In the rows, 128 means zero.
The rows of Z fall into a few groups, which share some directions, and each row is roughly a mix of its group's hidden directions, except one row that fits no group.
Z (147 x 14):
[[140 143 128 143 118 163  96 128 121  61 101 148 143 114]
 [105 133 108 120  72 150 114 122  83 149 112 154 152 145]
 [ 87 103 153 134 147 123 121 131 139 184 130 115 110 173]
 [133 147 184 122 139  97 133 161 172 119 126  94 121 130]
 [105 167 115 126  74 156 115 150 129 157 122 138 167 125]
 [146 121 130 104 138 144 151 121 129  88  75 118 170  97]
 [102 129 106 147 127 138 131 160 183 106 102 172 111 136]
 [139 102 120  99 170 151 168 133 103 131 158 128 100 161]
 [112 184  97 145 148 152 165 118 127 108 109 149 102 140]
 [107 150 134 136 115 156 138 111 196 119 140 113  91 146]
 [154 121 156 127 123 140 170  72 126 109 116  86 122 115]
 [122 117 123 122 164 102 127 155 117 155 164 119  84 173]
 [145 112 155  91 119 130 119 134  94 156 151  78 144 160]
 [ 95  96 180 116 162 131 127 101 135 161 116 130 153 112]
 [116 107 136 147 138  67 122 123 138 117  76 137 118 162]
 [107 112 103 111 123 138  96 167 113 113 122 144 150  68]
 [197 149  83 131 152 110 140 123 125 130 115 120 150 117]
 [161 152 124 150 104 132 160 160 106 152 104 139  81 108]
 [144 102 119 118 123 122 141 122 112 167 154 159 174 175]
 [129  95 120 166  89 123 136 102  86 159 160 132 134 107]
 [116 149 143 142 121 152  74 141 174 165 114 132 140 150]
 [132 116 148  79 128 132 103  93  77 138 163 134 145 136]
 [138 161 135 168  94 161 132 154 137  95 147 144  89 137]
 [113 104 111 120  71 115  88 156 122 161 134 136 157 138]
 [113 122 114 101 120 107  92 104 122  60 110 136 135 107]
 [150 155 100  89 123 158 166 152 117 132  93 143 119  98]
 [111 125 171 115 136  90 136 127 119 145 100 102 125 186]
 [135 110 130 126 113 137  65 126 177 157 153 149 136 121]
 [ 97 145 104 123 124 124 175 126  99 105  70 126 141 134]
 [ 93 145 120 138 174 157 114 154 109 176 121 105 142 142]
 [131 105  79  97 124 156 102 142  88 171 129 135 120 130]
 [116 139 112 116  94  94 154 146 166 170 131 135 100  94]
 [167 149 125 157 168  88 137 115 153 114 106 149 148 156]
 [ 96 106 150 115 132 145 131  96  93 139  73 128 162 123]
 [ 79 107  96 143 136 123  98 160 123 129 102 171 142 146]
 [ 97  95  94 109 133 150  99 133  94 175 150 128 124 142]
 [120 130 136  99  92 111  92  80 120  91  91 126 128 113]
 [119 110 141 141 118 110 120  87  95 124  83 155 174 143]
 [161 125 109 107 145 151 148 164 103 145 175 166 139 129]
 [122 151 173 125  92 119  92 103 159 157 153 101 135 135]
 [146 128 128 168 107 117  99 132  97 161 125 164  81 114]
 [153 111 151 136 128 146 177  94 109 138 130  76 113 107]
 [106 151 137 124  60 133 103 124 125 127 113 170 109 113]
 [102  90 107 195 135 123 164 136 146 126 140 118 118 125]
 [139  82 118 123 168  99 149 157 149 129 153 105 116  92]
 [117  98 128 179 156 112 163 153 123 169 120 124 130 155]
 [139 153 120 152 117 138 130 135 157 112 165 127 190  94]
 [109 183 129 124 142 128 113 103 162 147 171 143 150 150]
 [170 170 114 154  92 130 121 105 146 116 141 160 110  99]
 [ 92  95 100 114 125 131  98 114  71 105 124 157 125 120]
 [130 196 146 109 120 151  91 130 155 125 160 136 119 129]
 [ 65 129 118 134 139 164 103 140 138 163 117 126 142 162]
 [117 159 116 116 110 145  92 137 162 180 151 145 129  95]
 [120 173 139 107 140 189 125 151 154 133 116 103 122 105]
 [106 108 102 138 121 163 124 163  85 154 122 158 134 165]
 [140 110 155  87 117  99 132 120 136 183 118 126  93 155]
 [108 110 123 110 118  75 169 114 127 175 151 116 118 142]
 [107 123 146 154 140  67 102 109 108 116 115 108  91 143]
 [117 109 143 127 128 142 174 152 183  99 118  96 135 151]
 [175 118 113 127 160  99 110  90 137 133  78 136 140 117]
 [110 160  91 110 118 162 134 140 150 146 126 173 117  87]
 [135 116 138 128  92 149 144  76 122 101  82 148 149 108]
 [133 120 129 157 121 160 178 104 172 114 136  97 152 111]
 [104 108 144 126 157 177 134 105  90 138  89 157 141 127]
 [127 110 140  81 126 114 114 119 121 194 106 100 145 120]
 [ 91 140 164 151 125 151 102 104 122 104 167 125 157 160]
 [ 82 118 129 125 155 182 141 114 121 143 120 139 123 177]
 [146 143 135 125 113 137 155 113 200 119 120 112 168 140]
 [116 118 142 167 131 115  82 104 154 171 140 119  92 143]
 [164 155 125 145  99 162 147 162  96 123  86 139 112 123]
 [110 143 128  94 106  69 133  97 107 144 107 126 149 158]
 [144 145 136 122 137 121 105 152  81 158 150 183 113 147]
 [145 138 143 119 136 153 154 101 127 128 171  64 119 111]
 [118 134 143 110 105 149 131  76 158 105 104  77 124 116]
 [120 106 127  89 126  95 123 128 166 151 135 123 137  66]
 [126 112 120 156 110  99  78 137 170 146 171 146 124 128]
 [156 148 129 141 115 165 151 172 124  99 129 180 143 133]
 [145 126 146  97 145 103 123 142 166 170 178 104 123 117]
 [140 130 127 111  94 166 193 127 155 136 138 127  98 128]
 [102 122 125 110  99  90  83  85 145 107 124 102 146 141]
 [157 176 159 136 124 156 144 127 146 122 121 177  98 132]
 [137  95 129 138 138 182 127 142  87 137  94 169 125 126]
 [151 121  93  98  89 128 162 123 114 122 144 122 185 127]
 [117 116 156 125 110  93 147 154 121 132 105 124 189 162]
 [151 161 184 140 131  86 139 133 118 122 159  98 134 145]
 [104 135 122 134 106 132 169 169 173 113  84 118 114 119]
 [128 111 134 136 145  90 176 144  99 107  93  97 131 160]
 [145 115 152 141 148 123 146 111 126  86 138  82  77 110]
 [164 134 146 126 122 127 156 108 124 125 171  85  84 107]
 [127 115 160 150 148 138  97  71 103 135 115 101 120 161]
 [146 167 114 110  93 150 160 134 103  84 116 100 107 123]
 [100 115  88 109 150 137 103 155 113  88 156 112 122  90]
 [108 126 136 144 129 117  77 105 150  69 137 146 150 115]
 [147  95  96 167 107 108 117 143 154 151 140 122 173 150]
 [105 101 125  92 103 119  91  95  82 138  96 119 119 130]
 [149  93 156  97 143 110 137 150 133 139 121 145 189 111]
 [145  57 137 131 130 128 145 100  83 135 124 122 147 114]
 [185 152 134  85 110 132 123 128 108 127 153 130 160  95]
 [ 94 123 110 137 131 168 105 127 102  97 145 159 119  79]
 [129 116 175 106 104 164 147 155  93 145 130  91 116 143]
 [141  86 144 125 144 157 151 156 104  79 146 151 143 105]
 [ 85 121 134 100 170 112  80  89 109 129 137 136 133 131]
 [135 124 162 150 181 152 117 112 135 144 171 128  96 149]
 [104 140  98 143 152 109  84 156 138 145  74 131 144 118]
 [ 92 144 158 112 137 171 181 144 118 101 135 140 139 112]
 [138 172 134 174 118 168 121 131 140 174 147 129 121 150]
 [108 178 126 116 108 154 170 126 106  96 149 126 141  96]
 [147 118 128 126 129  63 138 148 128 140 117  94 152 171]
 [ 64 139 119  98 134 104 154 110 124 157 158 126 118 108]
 [149 125 145 122 106  75 156 140 120 170 103 120  96 152]
 [136 107 164  96 152 145 145 108  90 144  84 109 154 132]
 [110 151 120 140 128 150 143 128 192 115  80 128 103 140]
 [133  84 135 142 163 104 122  82 159 107 146 128 106 155]
 [ 94 138 101 156 120 129 159 128 117  58 125 130 112 120]
 [150 138 118 135 131 101 133 129 165  86 153 125 188 114]
 [122  62 173 153 125 123  91 130 131 133 152 126 131 119]
 [131 112 107 147  90  83 168 140 160 107 134 113 161 130]
 [170 159 134 156 152 114 130 103 135  76 144 128 136 161]
 [ 76  82  99 129 123 154  99 121 104 127 145 151 132 106]
 [140 113 111 112 133 181 116 162 114 161 139 178 123 117]
 [118 103 109 160 146 174 151 166 123  88  99 122 125 120]
 [174 155 168 112 143 142 157  99 112  98 102 123 130 108]
 [113 147 137 158 128 157 141 182 159 153 109 123  91 112]
 [167 122 118 155  62 133 114 118 153 116 144 155 144 132]
 [150  84 163 139 123 137 134 171 108  95 165 131 144 141]
 [139  90 112 115 121  91 114 171 162 157 144 141 128  94]
 [121 167 157 183 148 146 145 110 149  94 129 127 145 107]
 [166 116 108 133 113 141 173 142 163 112 143 155 170 112]
 [136 179 148 116 105 141  91 112 120 134 174 121  97 109]
 [169 169 142 158  94  99 124 145 157 125 112 129 132 163]
 [137 132 120 152 140 142 100 116 125 116 189 108  80 150]
 [109 144 147 167 134 116 138 135 183 158 106  93 119 153]
 [135 136  73 143 124 174 136 146 122 122 135 126 180 109]
 [161 151 116 120 120 196 117 135 108 100 108 138 155 123]
 [172 156 132 148 159 104 140 126  87 146 102 108 125 162]
 [136 158 162 128 153 145 141  93 124 136 158  80 162 141]
 [144 107 125 116 138  88 118 112  79 130 169  85 133 117]
 [158  98 132  97 137 110  98  99  80 112 159 143 138 110]
 [173 146 151  86  84 119 121 108 136 159 112 148 129 147]
 [131  92 100 147 131 159 178 146 139 155 171 121 134 133]
 [114 106 147  90 158 112 157 123 113 106 163  78 140 119]
 [120 144 111 142 113 178 122  98 129 110 144 130 181 163]
 [ 97 168 132 108 108 125  61 142 147 140 116 120 109 124]
 [140  82 130 109 102 123  92 105  98 125  92 124 165 108]
 [ 80 118 109 131 133 142 152 176 117 151 149 120 123  83]
 [144 157 108 178 117 116 126 137 157  86 149 140  89 134]
 [114 106  66 147 142 100 120 146 132 171 132 126 156 113]]

One row of each group comes first, with its name. Which group is each row after those in?
[125 136 148 115 119 132 113 100 143 167  69 153 161 107]	<49>
[120 168 139 133 104 179 134 116 187 116 126 122 126 110]	<122>
[121 121  96 107 155 110 157 160  76 138 110 105 155 114]	<89>

[147 129 135 130 173 115 140 123 161  75  97 121  93 111]	<89>
[123 121  81  93 111 139 131 131 115 113 103 162 158  83]	<49>
[145 155 118 101 116  99  96 163 172 124 138  93 140 104]	<122>
[127 101 100 179 133 120  99 118 107 114  97 164 139 159]	<49>
[108 119 132 142 108 133 143  90 176  93  91  95 115 115]	<122>
[110 120 143 159 168  85 126 144 111 148 117 124  94 171]	<122>
[135 146 154 103 128 143  86 120  67  99 134 140 150 114]	<89>
[179 132  90 133 150 126 110 112 114 114 157 126 176 109]	<89>
[130 103  86  88 135 125 135 166 170  99 108 141 146 135]	<122>
[163 113 142 104 144 135 174  98 117 121 156  81 106 131]	<122>
[118 128 141 146 124 127 155 135  95 105 131  72  88 165]	<49>
